Rotation paths and how fast each direction turns (deg/step):
Each turn is a multiple of 5 degrees from 10 to 175, or 0.
Each row of a path follows its step; steps can be skipped.
Rotation 1:
step 0: [-21  15  19  10   0  -1   1 -13  14   6  -9   0  20   7  -8  -9   8  10
  -9  -7  16  -3   6 -14   3  -2   8 -10  15  -5   0   7 -20  13 -28 -15
  -1  -1 -19  12   3  -5  -2  -7 -25  11]
step 1: [  9   9  11  -8 -13   7  13 -15  15  15   0  13 -13   2  14  14  11   6
  -4   0 -19  -5  10   7  10  -7  13 -31   6 -15   0   9  -5  22  10 -16
  -5   2   7   2 -16 -10   9 -12  18  -7]
step 2: [ -1   6   5   2  16   0   0 -12  -2  12   1 -22 -21  -9  -2  -2   2 -10
   7 -12  -6 -20   3  -6  22  -3  15   3  -1   4   5  -1  25 -13 -29 -12
   4   9 -15   1 -16   6  16  -2  14  18]
step 3: [ -5   9   0   4  21  19  15  25   3 -12  -5   5   4  -3   1  17  -2   1
  -7  -9  -5 -11  15  17   7 -10 -11  21  11   4  15  14 -18   2  12 -22
  -2  14 -20  -9 -14  11   4  -5   2   2]
step 4: [  7   6  -7  -4 -12 -22  10   6  20   3   0 -23  -8 -16   6   6  10  -6
  -5  -6  -9  25  20  17  12 -11  -2   4  -5 -17 -21   4  -8  -5  -3   5
   4  -1 -31   5  -1  -3   2   9 -16   5]
step 5: [  7   3  -2  16  -9  14   4   1  16   0  -3   0   2  10  -3  12   5  10
  13 -25  17  -6 -21  13  22  13 -32  -1 -18 -16 -15   1  -3  -3  -7   4
   3   6  -6   5  -5 -14   6  -3  21  -2]
step 6: [  7  30  -4  -4  -9  17  -2 -17 -17   9  19   2   8  -3  -5  -8 -24  15
   1 -10   7  10   1   6   8  -6   8   2  -7  22 -13 -10 -20 -15  -3  -6
 -11  -6 -24  10  -8   0  14   2  -1 -10]
step 7: [ -2   3  12  -1 -20  14 -23   2   6  10 -18  -4   2  19   8  15 -15  16
  29   5  -9  21  22  14   3  -6   0   7  -5   4  -2  -1   2  -2   2 -25
  15   6   9  -1   0  -6  -8   3   4  15]
step 8: [ -3  -6 -24   9 -11  15 -19 -16  18   1  10   8  -4 -14  15  11  -3 -16
 -10   0  -7   4  -5  -3 -13  -8  -6   4   0  21 -13  25   3  -9  -9   3
  10 -14  -5  -4  -9  -8  13  -2   7  27]
step 9: [-22  10 -21  -5   1  22   7   5  -5  -9 -17  -1   7  -3  -8  -6   5 -25
  10   0  11  11   2  26  23 -15   5   2 -16   8   0   7  -2   5  -5   1
  -1 -19  19   4  -8  14 -12   2  12  -3]
step 12: [  4  16  11 -20  -6  10 -21  -7  -5   5  -6   6   7  -3  -8 -21  -1   0
   4  19  -2 -23  -7  21  -3  10  -2  -4   6  -9  -8  20 -14 -19   1  19
   4 -19 -13  -7  16   3  -9 -10   6   9]
[-1 -7  0  0 -5  2  5 -2  8  2  3  0  5  1  0 -3  4 -8  0  3  6 -4  1 -3
  4 -2 -2 -3 -7 -5 -5  0 -3 -1  0 -3 -5 -6  3  5 -4 -2  0 -1 -3 -5] => 85
[ -2   2   3   2   5  -1   4  -2  -4  -1   1  -6   5   1   3   7  -5  -4
   6   0   2  -2   4   1  -2   3  -2   2   2   6   3 -11  -1  -6   1  -3
  -7  -2   1   1  -1   3   0  -6  -2  -1] => 100
[ 6  2  7 -1  4  2  6  2 -2  0 -5  2 -7  3  2 -2  4 -5  0  1 -2 -9 -2  2
  5 -3 -1 -4  9 -1 -1 -1  2 -1  2  3  2 -3 -4  0 -3 -1  0  0 -8  3] => 35
[ 0  3  5  3  1  3  1 -2  6 -4 -9 -4  3  1 -3 -4  3 -2  7  4  7  3 -3 -2
  3  5  1  3  0 -1  4 -1  1  1  0 -3  9  6  1  4  1  1 -5  1  3  0] => 160
Rotation 2:
step 1: [  6 -13  -1  -7 -30   4 -25   1  -7 -15  -5   9  15  15  24  -9  -2  -6
   3  -3  10   5   6  -7 -11  -8 -15  19  -9 -12   7 -16  -9 -38  -3   0
  10   0  -4  11  -6   2  -4  14 -22 -15]
step 2: [ 14 -18  -2 -10 -11   9  -7 -12  36   9   7  17 -26  29  -6 -13 -16  -7
   1   5 -13   4  12  -2   2  21   1 -13   2  11   9  -6 -12   3   2   0
   2  20  12  15  12   8  -7 -19  -7  -6]
step 3: [ -1   5  19 -22  -9 -19  13  -1  17 -12   9  -2   2 -20  15  10  -5 -11
  14  -6  11   5  -3  -1 -15   2  -3  -2 -16  10  16 -16 -27  -5  -4   5
  22 -16 -11  -3   9  25 -24  -9 -11  15]
step 4: [  1 -17   1   2  25  -1  12  18  -8   7 -14   6  -6  20  -8  34 -22  -2
   4   8  -2   1  12  -3  22  11   2  10  -8  27  -2 -11 -23 -11   6  -9
  21   7  -8   1 -11   0   2  -2 -13 -16]
step 6: [ -7  -8 -14  -7  -2   9  -3   6  -5 -12  21   4  11   2  -1   1 -26 -26
   2 -12  -8  12  18   8 -28  19   3  32   6   7 -22   3 -24  -7 -18   4
  10  -2  -3   8  -9 -15  10  12   5  -2]
step 7: [ 16 -16  -5  13  -1  -5 -20 -13  -9   5   4  13  18  12 -30  -9  10 -18
  -1  -7  -8  -1  16  13   2   0   5  -7  -1  -6  22  -8 -23   8  -8  16
   9  14 -14 -24  21   4 -12 -17  -2 -13]
step 8: [ -3  -2   6  17  -3  16 -13  -1   4   1  17   6  -5  -4  21  11 -27  -9
   9 -18  20 -18  -8 -33 -13  -2  -7   7   3   4 -14   8  -8   4  -3   6
  19  19 -25  -7  14   1 -24  -9   3   9]
step 9: [  4 -10  20 -21   3 -20  -9   4 -20  -4   4   7  -9  27 -10  25  -2 -18
 -15  18  -8   2   4  -7  10  -7 -10   2   4   5   4  12 -20 -12  -1   9
 -18  15 -19  13  24   5  -8  17   7   8]
step 10: [  4 -15  -2 -11   2  18  -8 -22 -16  21   5  -4  12  20 -11   4  -9  13
  11   9  19  -1 -17 -15 -11  26   8  -2  14  -2  14   4  -7  11  -2  -2
  18 -18  -8  10  -5  20  -8  12  -8  27]
step 11: [-16   3   5   5 -18  -5 -26  15  -6  12   9  16  -1  -2   7   0   3 -12
 -13  -2  -9  -3  10   6   4   0 -22   4  -5  -4  10  -3 -14 -12 -12  11
  36   0  -4  33  -9   0   9  26 -20   1]
step 12: [  6 -18  11   9   4 -15   2 -10  12  24   3   1 -13  39  11  -8  -1   6
  15   0 -22   5  -3  -3 -27  23 -12   7   5  -8  12   4 -11   4  -1  24
   7   5  11  -5   6   8   5 -17  -6 -19]
[ 6 -1  2 -2  0  0  0  3 -6 -3  3 -4  0  0  6  0 -3 -3  0  2 -7 -5  7  4
  8  1 -5 -1  6  1 -5 -7 -2 -1  4  4 -1 -2 -2  4 -2 -3  1  3  3 -5] => 145
[-2  1 -4  1  4 -2  3 -3 -9  2  1  1  2 -7 -1  0 -1 -2  3 -3  2  3  5  2
  3  2  0 -9 -6 -5  2  1  1  0  6  2 12  3  1 -3 -1  0  0  2 -3  0] => 100
[-8  0  1 -1 -5 -4  0 -6  4  0 -1 -6 -1 -4  1 -2 -3  2  3  0  2 -6  4 -3
 -3 -1  4  0  9 -4 -3 -5  5  3 -1 -4  5 -5 -7 -2  3  4 -1  3 -1  0] => 145
[-4  4  7 -5 -2  8 -2  7  2  1  4  0 -1 -3  5  1  1 -7 -4 -3  4  2 -3  2
 -2 -1  0 -1 -3  0 -1 -3  6  0 -1  4  6 -2 -3 -1 -6  1 -2 -1  8  4] => 140
[ 2  1  2 -3 -1  0  2  0 -2  6 -4 -5 -1 -2  0 10 -2  4 -2  3  5 -4  1  1
  2 -2 -7  4 -3 -4 -6  3 -1 -3 -3 -1  0  4  5 -7  2  6 -2 -2  5 -4] => 80
